Each path below is one point turned by a fixed rotation once a step. After each direction that follows a path, write how fast that rotation turns it, in degrees a step (0 if it stays still).
Each turn is a multiple of 5 degrees from 10 to 175, or 0.
Rotation 1:
[ 0.39 -4.55 -0.24  3.77 -6.11 -0.14  2.74  1.50  0.47  0.38  2.04  1.03
  4.70 -2.41  1.74 -1.18]
[-4.31 -6.23 -3.17  1.36 -3.66 -0.20  1.32 -0.15 -1.80  1.80  2.20  4.54
  0.52  0.33  2.11  1.27]
[-0.05 -6.13 -5.30  0.64 -2.42  1.15 -0.86  2.54  0.48 -2.79  1.49  1.74
 -0.43  4.17 -0.24  3.49]
[ 3.48 -3.39 -4.81  2.66 -5.63 -0.41  1.38 -0.29  2.10 -1.56  2.38 -2.27
  2.98  1.73  0.11  2.13]
[-0.20 -4.22 -2.99  4.17 -3.71 -0.57  4.73 -1.25 -1.13  2.01  3.95  0.33
  0.73 -2.01 -0.07  0.79]
[-2.84 -6.96 -1.51  2.08 -1.20  1.31  3.19  4.39 -0.65 -2.73  3.37  3.64
  0.93 -0.50  0.44 -0.57]
[-0.84 -5.38 -3.19 -0.53 -5.76 -0.70 -1.44  2.15  2.31 -2.04  1.47  2.52
  3.36  2.13  3.10  1.92]
[-0.83 -3.12 -6.28  2.42 -5.42 -0.83  0.23 -1.94  0.83  2.03  2.94  0.69
  0.16  1.19 -0.45  4.09]
[ 0.46 -5.49 -3.61  5.30 -1.30  2.18  3.40  1.91 -1.81 -0.09  2.86 -0.67
  0.52  0.21 -3.04  1.76]
[ 1.67 -6.99 -0.91  2.33 -4.01  0.34  4.60  1.51 -0.15 -2.85  1.57  0.73
  4.04  0.15  2.56 -1.60]
[-2.56 -4.93 -3.29 -0.10 -4.44 -2.34  2.34 -1.34  0.71 -0.96  4.73  3.04
  0.69 -0.19  4.24  0.11]
[-2.33 -4.15 -6.16  2.14 -3.25  0.54 -0.96  2.87  1.19 -0.78  4.16  2.29
 -0.90  1.13 -1.71  3.38]
Speeds:
[-1.97 -0.09 -0.98  0.58  1.80  0.35  0.70 -0.10 -1.41  0.88  1.18  1.23
 -2.76 -0.21 -1.49  0.71] => 115
Rotation 2:
[-1.02  4.56 -5.83  2.52  2.37  0.40  1.18 -0.49 -0.07 -3.31  4.66  4.33
  3.45  0.55 -0.93  2.31]
[ 1.20  0.25 -2.88  3.07  3.84 -5.11  5.38 -2.29 -1.85 -1.81  3.47  1.45
  2.58 -2.41  1.45  2.73]
[-1.07 -1.02 -4.30 -0.03  4.16 -0.91  2.50 -1.16 -0.36 -5.28  4.74 -0.29
  0.40 -4.15  3.50 -3.25]
[-2.55  2.49 -1.11  0.60  2.22  0.92  3.87  3.80 -3.98 -4.82  3.23  0.81
 -0.70 -4.56  2.13  2.47]
[-3.47  2.68 -0.45  1.73  1.49 -4.07  2.09  2.21  2.17 -6.72  2.96  4.13
  1.88  0.24  3.01  1.51]
[-0.73  3.46 -4.55  2.24  5.44 -1.65  2.67 -1.36  2.60 -1.83  3.83  0.99
 -1.95  0.67  3.38  5.28]
[ 0.29  1.67 -9.01  2.71  1.58 -2.48  1.44  1.32 -2.80 -3.04  3.60  0.65
  1.98 -0.69  1.16  0.62]
[ 0.15  1.66 -1.94  1.63  3.80 -0.24  4.30 -3.07 -2.09 -3.80  5.23  3.56
  4.50 -3.80 -0.40  0.03]
[-0.94 -2.01 -0.90  0.45  3.37 -4.86  4.55  0.34 -1.26 -4.48  3.39 -0.42
 -0.74 -4.40  4.83 -0.19]
[-3.33  2.96 -2.66 -0.44  3.11  2.22  1.10  2.59  0.85 -6.35  4.45  0.83
 -1.96 -2.48  3.75 -0.17]
[-2.68  4.51 -1.81  2.93  1.46 -2.40  2.97  3.10 -1.58 -3.61  2.24  3.43
  0.78 -0.14  1.18  5.75]
[-0.68  1.84 -4.46  2.41  3.64 -4.20  1.80 -2.70  3.52 -2.90  3.82  3.03
  2.63  2.02  2.01  1.02]
Speeds:
[-1.53 -0.39  2.87 -1.08 -0.27  0.76  0.50  1.37 -0.27 -1.80 -0.10 -0.29
 -1.13 -1.93  1.12 -0.87] => 65
[ 0.40  1.37  1.13 -0.42  1.74  2.80  0.73 -1.63  0.26  1.06  0.91  0.07
 -0.91 -0.72 -1.02  1.78] => 160
[ 0.31 -1.31  1.80  0.11  1.23 -2.36  0.91 -2.23  2.32  0.37 -0.07  0.08
 -0.32  0.36  1.17  0.04] => 110
Rotation 3:
[-2.34 -4.90 -2.89 -3.35  3.02  2.14  2.04  1.95  0.38  2.96  4.40 -1.80
  1.03 -1.79 -2.66 -2.70]
[-2.40 -4.26 -2.66 -3.08  4.53  1.72  2.22  1.02  0.71  3.96  3.46 -0.28
  1.09  1.20 -0.82 -2.99]
[-2.12 -3.29 -1.61 -3.10  4.38  3.29  2.08 -0.36  1.02  4.41  4.06  0.58
  1.07  2.13 -1.05 -0.50]
[-2.09 -3.13 -0.82 -3.13  2.86  4.98  2.69 -1.65  0.19  3.47  4.53  0.55
  1.35  0.44 -2.48  0.96]
[-1.01 -3.70 -0.97 -3.16  2.49  4.26  2.68  0.36 -0.64  3.25  4.17 -0.21
  1.20 -1.61 -4.29 -0.15]
[-1.98 -5.21 -2.31 -3.31  3.37  2.53  2.53  1.55 -0.46  2.61  2.96 -1.30
  1.22 -1.38 -3.99 -1.91]
[-1.69 -4.98 -3.20 -3.48  5.33  1.71  2.84  1.22 -0.93  2.95  1.64 -0.09
  1.13  1.25 -2.40 -2.19]
[-0.93 -3.90 -0.92 -2.25  5.61  2.99  3.04 -0.34 -0.14  4.25  2.54  1.04
  0.79  2.72 -1.92  0.02]
[-0.59 -3.67 -0.61 -2.45  4.20  4.42  3.27 -1.57 -0.46  3.65  2.94  0.50
  0.95  1.75 -3.47  1.55]
[-0.20 -4.50 -0.13 -1.85  3.39  5.07  3.40  0.05 -0.97  2.46  2.81 -0.53
  0.62 -1.02 -5.12  1.14]
[-0.26 -5.62 -1.63 -1.94  3.94  2.51  3.43  1.40 -1.41  2.25  1.69 -1.91
  0.95 -1.21 -4.77 -0.57]
[ 0.04 -5.32 -2.32 -1.59  5.85  1.92  2.37  1.90 -0.85  2.48  0.68 -1.71
  1.16  1.21 -3.10 -0.97]
Speeds:
[ 0.34  1.16  1.63  0.25 -0.70  2.00  0.41 -2.15  0.26  0.77  1.11  1.33
 -0.07  1.39  0.45  2.43] => 70
[ 1.51  1.13  1.83  0.40  0.33  1.44 -0.44 -0.54 -0.84 -2.01  0.08 -0.25
  1.10 -0.25  1.33 -2.75] => 0
